Turns in one plane each, and the order they were made in; the first pair answered:
turn kipen:
[ -1 -17   3 -19   1 -10 -10 -28  -7 -10 -11  23  -3   7  16   3 -24 -21
  -8 -17  30  19  18]  ->  [ 15 -14 -14 -10  -9  -6  -7 -15 -12 -11  -6  18  -2   3   7 -14 -30 -12
   6  -5  43  25  12]
[ 33   6  18 -36   8  11  -4  14 -11  -9  55  13  21   4 -10  36   6  -8
  -1 -22  14 -25  15]  ->  [ 15  -3  13 -51  -8  25  -9   7  -7   0  47  13  19  11  -7  39 -10 -16
  -8 -18   7 -27  13]
[-24  -1  18 -68 -34 -23   7 -23 -11 -51   6  -6   9   2   3  68  18 -13
  -4  -9 -23 -30 -20]  ->  [ -5  -6 -23 -62 -78   3  11  -3 -20 -41  15 -19   6   2 -26  35 -15   1
  23  14   9 -17 -37]
turn vob:
[ -8 -11 -12  29 -19   1  -9 -11  18  13  12 -31  -3 -15  15  -8  13  22
  17  23 -47 -12 -25]  ->  [-11  -6  -7   9 -13 -13  -9  -5  31   1  10 -28   6 -10  16  -4  26  16
  28  27 -48 -16 -17]
[-35 -11  37   1  44  25  47 -15   6 -21   9  22 -28 -19   3  39   9   5
 -22 -25 -19 -46 -17]  ->  [-38  -9  37 -24  40  17  48 -11  14 -26   3  27 -21  -8   2  40  12  -4
 -11 -22 -18 -51 -10]
[-29 -36 -34 -14 -25 -14  -5 -28  -8  10 -19 -14   6  19  -7  -3  33 -15
   4 -44  15  -4  10]  ->  [-26 -40 -38   2 -28  -6  -5 -33 -11  17 -14 -16   0  14  -7  -4  27 -12
   0 -49  15   1   5]
[-21 -33  -4  42  10   1   5 -34  24  -7 -12 -57  -2 -24  42  10  57  -6
 -26  14 -72 -42 -33]  ->  [-29 -23  -4 -23   8 -20   2 -16  43 -27 -22 -46  24  -2  38  15  62 -29
  -3  21 -67 -51 -13]
turn zizul:
[ -4  18  37  13  50 -21  21  -3 -15   5  20   9 -14   3   9   4  22   7
  -5 -19   4  18  10]  ->  [-17  18  15  -9  16   9  12  -1 -22  27   6  24 -23  19  -8  -7 -32  -1
  -9 -19  29  30   9]
[ 36  -4  20 108  43   3  -5 -12 -33  15  21  -9 -38 -44  17  -4  13  43
 -31 -13  -6  13 -14]  ->  [ 44  40  33 -16  63 -48  -5  26 -23 -24  -6  64   0  20 -15   2  -9  13
   7 -41  43  22  48]
[ 10  13  29   4  60 -70  15  -4  31 -49  32 -32  43 -27   8  16  79   0
  23  19 -49 -26  19]  ->  [-27  17 -40 -83 -47  10  -3   8  11  12 -25  24  16  38 -48 -13 -93 -21
  15   5  35   8  23]
[  1  18  15  -5  13  33  36 -33 -19  25 -13  -4 -57  10   2  26 -23 -55
 -62  -3   9  -4  44]  ->  [ 10  18  33  17  36  14  36 -35 -13  13   0 -16 -51  -4  13  33  17 -50
 -58   0 -10 -12  43]
Pairs:
Between the rows of a pair lie two turns.
[-15   0  41 -10  33  24  -9 -53  -2   7  -4  35 -14  15  -7  54 -14 -31
 -68 -34 -24   5  13]  ->  [ 39  -9  25  60  38  -4   9 -22   4 -27  43 -25   6 -32  -5  25  60   4
 -19  14 -35  -9 -15] => kipen then zizul
[-35  -9   4  27  -3   1   4 -23 -46  31  48 -49 -11 -55 -14  29   4  -3
 -35 -36  -1   9 -10]  ->  [-42   1 -13 -20 -25  13  -2 -14 -48  41  26 -19 -12 -27 -32  20 -46 -14
 -28 -43  29  20   4] => zizul then zizul
[  0 -10  20  48  16  19  15 -24  -6  12   4  -7 -14 -29  20  12   3   5
 -19 -23 -24  16 -15]  ->  [ 12 -12  -2  50  -7  31  17 -11 -12  18   3 -15 -13 -28   6  -7 -16  13
  -5  -8  -3  19 -24] => kipen then kipen
[ 26 -59  22  14  -3  13 -34  72  59 -41  15 -11  17  15  13 -12   0  -7
  41  58  -4 -42   2]  ->  [ -9 -67  36 -12  -7  22 -41  52  69 -31  -1  -3  12  27  26   7  -7 -26
  16  48 -25 -50   7] => kipen then kipen
[ 34  -4  24  -4  25 -11   4  12 -27 -13   7  32   6  14 -27   8  -7  -1
   5 -10  -8  18  34]  ->  [ 35 -13  27  32  27  -8   7   4 -26  -8  19  10  -2  -5 -14  12  13   8
  -3  -2 -27  14  19] => zizul then zizul
[ 44  32  31   9  47 -55   2  39 -15 -32  15   9  -3   0 -11  -7  19  12
   7 -25  13  23  23]  ->  [-13  27  27 -69  14 -31 -11  21   6 -13 -17  28  -4  36  -7   7 -21 -28
 -13 -29   7  14  34] => vob then kipen
[  1   3 -18  46   8   4   0  24   9   0 -24   8 -11  16   0 -42 -30  30
   5 -18  41   4 -19]  ->  [  9  14 -11  25  20 -14   2  33  13 -13 -26  19   0  25  -1 -35 -23  23
  16 -22  46   3  -3] => zizul then zizul
[ -7 -60  18  -2  16  25  10  12   9  39 -26  34 -26 -15 -36  -5 -56 -17
 -67  -5  16  34 -33]  ->  [  3 -38  35 -48  45 -15  11  29  19   7 -29  61  -2   3 -44   5 -37 -32
 -46 -16  25  33  -4] => zizul then zizul
[ -8  35  49 -78   9  -6  11  -3   1 -21 -33  56   6  44 -11  12 -30 -25
  -8 -69  17  20  53]  ->  [ 36  31   6   0 -22  29  21  15 -36   5 -15  40 -19  23 -39 -26 -73  21
   2 -57  63  48  24] => vob then kipen
[-32 -10 -18 -19 -37  25 -10  -4  29  26 -17 -26   0   7  -5  -9  -9 -12
  -8   8 -17 -16  -6]  ->  [-25   6  -8 -49 -22   3  -7   8  35   8 -22  -7  16  20 -12  -4  -1 -24
   7   1 -11 -17  11] => zizul then zizul
[ 16   5   8   3  -7 -42   4  25  10 -30  20   0  15  -3   5 -12  39   0
  26  31  17   4   9]  ->  [  1  10  19 -30  -5 -44  -2  21  16 -29   6  18  16  13   7   0  29 -14
  17  18  17   4  22] => vob then kipen
[  3  18  26   4  72 -23 -11 -17 -33 -59  30  12 -14   2 -30 -21  67 -14
 -38 -55  37  18  33]  ->  [-63 -13   3  -5  10  45 -30 -59 -30  -3   3   4 -47  13 -20 -16  -4 -36
 -85 -54  22  15   6] => kipen then vob
[ -1  -5  23 -28  11 -11   9   3  19 -28  -9 -11  39  -9  17  16  56 -32
  10  11 -16   1   3]  ->  [ 14  -3 -15 -39 -26   7  11  26   9 -18 -12  -9  41   4 -16 -12  13 -26
  36  25  26  16  -2] => vob then kipen
[ -1  -9 -13 -50 -17   8 -11  19  19   4 -22   9   8  25  -4  -3 -14 -24
  -1   4  10  -9   9]  ->  [ 30 -19 -29  20 -23  19  -4  26   1   9   4 -20  -1  -8  -9 -22  -5   9
   6  18  15   1 -19] => kipen then zizul
[-19 -11 -22  56  -5  -2  15  -6 -40  20  -9 -12  25 -46  14   5 -56  11
 -12   1   4  -5  -6]  ->  [ -3  19   6  13  39 -50  19  12 -38 -15 -17  26  46 -23  11  18 -34  -2
   6 -21  16  -1  32] => kipen then zizul
[ 12  14  18  35  31  20  -4 -16 -24  -2   4  -7 -34 -15  20   5  -6   7
  -5 -25  -2  48   8]  ->  [ -1   9  25  26  33  16  -7 -26 -13  -7   3 -16 -30 -13  31  13   6  -2
 -12 -22 -20  37   8] => kipen then vob
[ 13   8  21   3  33  17 -23   0 -17  42 -37  28 -10  15 -29  11 -58  -1
  -3 -59  -4   3 -13]  ->  [ 45   7  21  51  47   8 -18  10 -24  31 -16   9  -9  -8 -28   1 -32  23
  12 -51  -3   8 -22] => kipen then vob
[-15  13  17 -46  18   8  11  11 -21   9  -8  11  -7 -10  14  14 -17 -10
  27  -8  10   4  43]  ->  [ -5   8  -1 -13   3  30  11  14 -33  25  -1  -1 -19 -18   5   0 -38   5
  26  -4  21  14  28] => kipen then vob
[  9  -4 -46 -55 -43  -2   2  43  27 -12  12 -31  22  22 -20 -35  18 -27
  59  49  15 -19 -18]  ->  [ 16  -3 -33 -39 -22 -19   5  40  31 -23  23 -39  27   9  -9 -28  50 -21
  60  51   2 -26 -17] => zizul then zizul
[-28 -20  -5  15 -24  52   8 -19   5  17  -4 -37   3 -26   1 -17   9  -9
 -13  32 -34 -14 -37]  ->  [  8  -2   4   8   4   7  15   9  11 -26  13 -38  31 -26  -3 -23  56  -3
  23  41 -24 -19 -24] => kipen then vob
[-32  18   3  -3 -30  20  -9   9  14  19 -15 -29 -19  -9  26 -10  19  -7
   8  40 -23  -1 -34]  ->  [ -5  29   2  -3 -16   0  -4  29  15  -1  -4 -29  -4 -10  17 -18  40  -1
  31  44 -12   0 -25] => kipen then vob
[ -3  16   8 -38   0  -2  -8   8 -11   0 -24  31   4  24 -23  -4 -28 -13
   3 -18  30  10  20]  ->  [ 10 -11  -3  52 -14  25  -1  -6 -24  20   4 -17 -16 -22 -12 -17 -11  21
  -8   2  10  11 -20] => kipen then zizul
[ 27  24 -17 -43  -2 -22   6  41   4 -18   4   4  28  14 -31 -22  -4   6
  49  11  35  -1  19]  ->  [ 35  32  21  -8  51 -40  11  22 -12 -25   7  22  14   6 -15   2  19  17
  23 -23  22   6  34] => vob then kipen
[ -9  -9 -26  -9 -41  26   5   4  -3  16   0  -8  -5  10 -18 -29 -42   0
  18  13  25   8  -6]  ->  [-32 -19  18   4   5  -2   4 -27  20  -1  11 -24   1  -7  25   6  31 -11
  -7   8 -40 -19  -3] => zizul then kipen
[ 36  20 -17  39  22   4   0 -22 -13  -8  16 -13  -1 -13 -17  13  11  15
 -12   7  -3  -7  -9]  ->  [ 20  29 -33 -21  -5  15  -4 -11  -8  -3  -5  10   7  18 -35   4 -29  -4
  -2  11  21  -6   4] => vob then zizul
[-12  12  28 -93  12 -16   9  -9  54  -1   9   4  26  15  30   1 -14 -67
  29 -25 -14  -6  52]  ->  [ 16  -4 -33 -20 -51  48  13   2  16  45  14 -17  -9  -6  -3 -46 -87 -29
  35  -6  37  24  11] => kipen then vob
[-38  17  15 -49 -19  -2   0  -4  48 -13  -4  -4   6  11  14   2  41 -47
  24  38 -33 -13 -28]  ->  [ 10  27  11 -10  -2 -24  13  21  33 -33  19 -10  13  -7   2 -17  66 -21
  54  44 -13  -4 -30] => kipen then kipen
[ 40  39   9  18  34 -29   5   0 -22 -12  10   5  17  -5 -15  20  39  18
 -23 -10  -6  -6  32]  ->  [ 32  18  -7  58   8   6   2 -12 -29  15  13 -18  -4 -24 -12  11  21  32
 -41  -1 -16  -4   4] => zizul then zizul
[-12 -10  23 -33  -4  -3 -16 -12  12 -20  11  33  -3  16  10  31  22 -32
  -2  19 -19  -2   0]  ->  [ 22 -10 -14 -12 -34  15 -11  12  -4  -9  19  27  -6  14 -22  -3 -13 -10
  23  36  23  17 -14] => vob then kipen
[-13  20  52 -16  66 -19  -1 -38  57 -16 -21  10   8  11  29  40  33 -18
 -19 -42 -20 -29  37]  ->  [ 45  20 -39  35 -21  41   8  10  14  18 -11  -3  -9   2 -39 -36 -61  29
  30  -7  76  13   2] => zizul then kipen
[  6 -10 -38   0 -36  34   2   7  -7  13   0 -12 -10  17 -16  -8 -39   6
  24  15  19   7  -9]  ->  [ 32   8   5  10  31 -24  14  15  -4 -30  17  -5  13   6  -3  13  32  11
  39   1   1   0  17] => vob then zizul
[ 17   1   6  64  13  18  -5 -14 -29  19  16 -11 -28 -32   2  -6 -20   8
 -16 -13   8  18 -25]  ->  [ 10  27  40  -7  54 -26  -8 -10 -15 -10  -1  33  -4   2   3  19  -2 -18
  -9 -37   6  14  18] => kipen then zizul
[ 10  22  -9   0  -3  -3   3  -4 -37  21   3  69 -19  43  36  46 -50 -34
 -35 -23 -15  25  20]  ->  [ 22  19   5  41  23 -14   8 -11 -42  15  19  57 -23  23  48  52 -19 -18
 -39 -26 -29  21  14] => vob then zizul
[ -9  -1  27  -8  24 -14   0 -18   8  -3  16 -15 -10 -13  17  13  29  -3
 -27 -12 -24   2   5]  ->  [-14   1   4 -19  -3  13  -5 -18  -5  20   2   5 -26   4  -2   7 -27  -4
 -38 -24   7  19   4] => zizul then vob
[  2   6  17  -1   8   1   6  -3 -19  25 -28  40 -16  15  -9   8 -30  -2
 -22 -39  16  18  15]  ->  [ 10  14  35   2  33 -25  10  -1 -13   4 -17  38  -5   8   1  15   5  -1
 -16 -41   6  10  23] => zizul then zizul
[ -2   2  19  38  21   9  -4 -31 -22  25  -9  22 -31  -4  10  27 -20  14
 -45 -37   0  20   6]  ->  [-24  -1  -3  -9 -19  25  -8 -25 -11  32 -22  22 -22  17  -2  16 -54  -5
 -36 -24  16  19   7] => zizul then kipen
[-26   4   1 -26 -58   9   2  16   9  30 -17 -27  -4  17  30 -28  17  -5
  -3  64 -21 -36  -8]  ->  [ -2  16  41  -4  -1 -32   7  14   5   4  -6 -14   4   5  44 -11  67   3
  -8  45 -36 -35   9] => kipen then kipen
[-17  12   6  34  20 -16  25   0   5 -41   4 -32  17 -53  12  14  51  -7
  31  19 -15 -24 -22]  ->  [-72   1  -1 -23 -13  14  11 -24  19 -16 -25 -21   9 -26  18  28  11 -42
   4  16 -28 -32 -24] => kipen then vob
[ 50  24   6   7  21 -34  22   9  -9 -47   9  42  13  -6 -25  -2  30  14
  20 -13  -7 -27  41]  ->  [ 57  22   2  41  21 -12  19   1 -29 -23   6  49  -8 -13 -30  -3   3  27
  -1 -26   4 -10  33] => zizul then kipen
[-19   6   5 -39   7 -16  -9  -2 -10  -2   5  16   0  16  16   9  13 -21
   8 -18 -15   5  30]  ->  [  9   6 -26 -14 -20   4  -3  17 -26  10  13  10  -9  12  -9 -17 -15  -1
  27  -6  21  21  17] => vob then kipen
[-10  -3 -36  50  14  -1 -22 -21 -13  16 -12  22  18  16  40   4 -26  11
 -41  11  18  21 -16]  ->  [ 12  13 -21  36  45 -37 -17  -7  -8 -13  -7  34  38  20  38  10   7  13
 -24   6  18  18   1] => kipen then zizul
[  1 -18   0  16 -15   7  29   5  25  -4  41 -61   0 -25  40 -22  24   4
  30  40 -15 -19 -13]  ->  [-32 -23   8  -8 -22  17  22 -12  35   4  28 -56  -3 -14  52  -8  14 -13
  11  35 -29 -26 -13] => kipen then kipen
[ 14  22 -14  -9  23 -14 -23  14 -33 -23 -21   2  21   6 -38   0  24  -2
  21 -17  19  10  27]  ->  [-22  14 -12 -22   7  12 -30  -8 -33   3 -41  14   3  16 -27  14  -9 -16
  -8 -29  11  11  27] => kipen then vob
[-21  -2   2 -14  -8  -5  -1   2   9  -7  -9   6  -7  17   3   2   3 -21
 -10  -5  -7 -17   2]  ->  [ -3  -8 -15  15 -21   6   2  14   4  -1   5 -13 -13   2  -6 -16   0  -3
   3  11   1 -11 -14] => zizul then kipen
[-23  -5 -21   8  -3  26  22 -66  -1   6  -2   1 -82  19   2 -16 -48   3
 -35 -12  -8 -21  -8]  ->  [-42  -8 -26 -32 -17  23  18 -61  19  -1  -3  -9 -67  29   6 -16 -39 -14
 -23   8 -22 -35  -9] => zizul then kipen
[-10 -35   9  10 -18   6 -21  -4 -16  42 -32  41   0 -27 -19 -25  -9  -9
  14  -6  20 -30 -15]  ->  [ -3 -29  26  -4   9 -26 -19   0   1  12 -25  39  22 -29  -6 -15  37 -16
  25  -3   3 -44  -5] => zizul then vob
[ 31   4  -4  31   2  -3   5   4  -8 -12  35  -5   5 -11  12 -10   1  15
   4   7   4   8 -12]  ->  [ 29  16  -9  -3  -3  -7   4  12 -12 -15  22  20   8  12   0 -12 -21   4
  11  -1  23  12   4] => zizul then vob
